[ -4  26 -58 -37 -17  41  28  25  -7  15 -11  21   4   5   6  37]
The entry just left of 15: -7
The entry just right of the largest entry is 28
The entry just right of 26 -> -58
Give the entry just right of -11.
Answer: 21
The entry just right of the smallest entry is -37
The entry just left of 37 is 6

Questions about the table below.
1) Read off the entry just left of the smallest entry.
2) Read off the entry just left of the largest entry.
3) Read off the entry just left of -1.6.
[[ 0.3 -0.7 -0.7 -0.5 -0.9  0.2 -0.4 -1.3  0.4 -0.7 -1.0  0.2 -0.4 -0.1
  -0.9]
 [-0.2 -0.3 -0.3 -0.3 -0.3  0.6  0.0 -0.2  0.5 -0.1 -0.2  0.2 -0.6 -0.5
   0.0]
 [-0.8 -0.3 -1.0 -1.1  1.0 -1.6 -0.6 -1.1 -0.2  0.4 -0.5 -1.3  0.8 -0.5
   0.6]
 [-0.1 -0.3 -0.1 -0.4 -0.6  0.5  0.2 -0.2  0.4 -0.1 -0.3  0.4 -0.4 -0.5
  -0.1]
 [-0.2 -0.5 -0.9 -0.9  0.3 -0.8 -0.5 -1.1  0.1 -0.3 -0.8 -0.5  0.2 -0.2
   0.0]
 [ 0.1 -0.5 -0.1 -0.1 -1.2  1.3  0.3 -0.4  0.6 -0.7 -0.4  1.1 -1.0 -0.4
  -0.8]
 [-0.7  0.0 -0.2 -0.9  0.6 -0.6 -0.2 -0.2  0.3  0.5 -0.2 -0.5  0.4 -0.5
   1.1]
 [-0.3 -0.6 -0.8 -0.8  0.3 -0.8 -0.6 -1.0  0.0 -0.1 -0.6 -0.6  0.2 -0.4
   0.1]
 [-1.0 -0.2 -1.2 -1.4  1.6 -2.3 -0.9 -1.1 -0.5  0.8 -0.2 -2.1  1.7 -0.5
   1.4]
 [ 0.3 -0.8 -0.7 -0.6 -0.8  0.3 -0.3 -1.1  0.3 -0.8 -1.1  0.4 -0.4 -0.2
  -1.0]]
1) 1.6
2) -2.1
3) 1.0

Questions about the grid below. Rows and columns are numbered from 1.
1) The entry just left of the centre entry?
2) The entry directly below -0.11?
3) The bottom-right entry?
4) The entry at row 2, column 1?
5) The smallest entry?
6) The entry directly above the centre entry?
7) The entry in row 1 and column 1?
8) The entry at row 3, column 1?
0.05	0.06	0.07	0.06	0.09	0.07	0.09	0.06	0.05	0.09	0.06	0.07	0.03	0.06	0.13
0.05	0.05	0.09	0.06	0.20	0.15	0.04	0.08	0.01	0.13	0.05	0.10	0.00	0.06	0.15
0.09	0.07	0.05	0.06	0.08	0.13	-0.04	0.09	0.06	0.03	0.07	0.08	0.12	0.07	-0.11
0.01	0.04	0.07	0.06	0.18	0.11	0.11	0.04	-0.04	0.15	0.02	0.05	-0.08	0.03	0.16
0.07	0.08	0.02	0.07	-0.22	-0.17	0.18	0.00	0.18	-0.05	0.09	-0.03	0.15	0.06	0.02
0.09	0.08	0.02	0.06	-0.05	0.02	-0.01	0.05	0.09	-0.04	0.08	0.02	0.15	0.07	-0.21
0.03	0.05	0.03	0.05	0.04	0.04	0.07	0.01	-0.02	0.05	0.03	-0.01	0.00	0.04	-0.10
1) 0.11
2) 0.16
3) -0.10
4) 0.05
5) -0.22
6) 0.09
7) 0.05
8) 0.09

0.8,-0.6,1.7,0.3,1.0,-0.5
0.9,0.2,0.3,0.7,0.6,1.1
0.2,-2.7,1.7,-0.3,-0.2,-1.8
0.0,-0.9,0.8,0.1,-0.4,-0.6
-0.1,-1.3,2.3,-0.1,0.1,-2.0
1.5,0.9,0.3,1.0,1.4,1.9
1.3,0.5,0.4,0.8,1.2,1.4
0.5,-0.3,1.1,0.4,0.4,-0.2
Report the entry in the top-left corner.
0.8
Report the entry directly above the largest entry.
0.8
Report the entry directly below 0.0.
-0.1
Report the smallest entry in the first row.
-0.6
Report the first entry on the diagonal from the top-right corner.
-0.5
The entry just right of the largest entry: -0.1
The largest entry in the last row -> 1.1
The 2nd smallest entry: -2.0
The entry just right of -1.3 -> 2.3
Report the fifth entry, reading row by row.
1.0
The last entry, reading row by row -> -0.2
The entry in the bottom-left corner -> 0.5
Report the 2nd entry from the end, reading row by row.
0.4
The second entry on the diagonal from the top-right corner -> 0.6
Report the entry just right of the smallest entry.
1.7
The third-last entry, reading row by row -> 0.4
Report the first entry in the row that holds the smallest entry.
0.2
Report the last entry in the row that holds the smallest entry.
-1.8
Report the fourth entry in reading order.
0.3
The entry directly below -2.7: -0.9
The largest entry in the first column: 1.5
Report the fifth entry from the end, reading row by row.
-0.3
The entry just left of the largest entry -> -1.3
Report the 3rd entry on the diagonal from the top-right corner.
-0.3
The entry directly above 1.2 is 1.4
The top entry of the column that holds the largest entry: 1.7
Report the entry just right of 1.5.
0.9
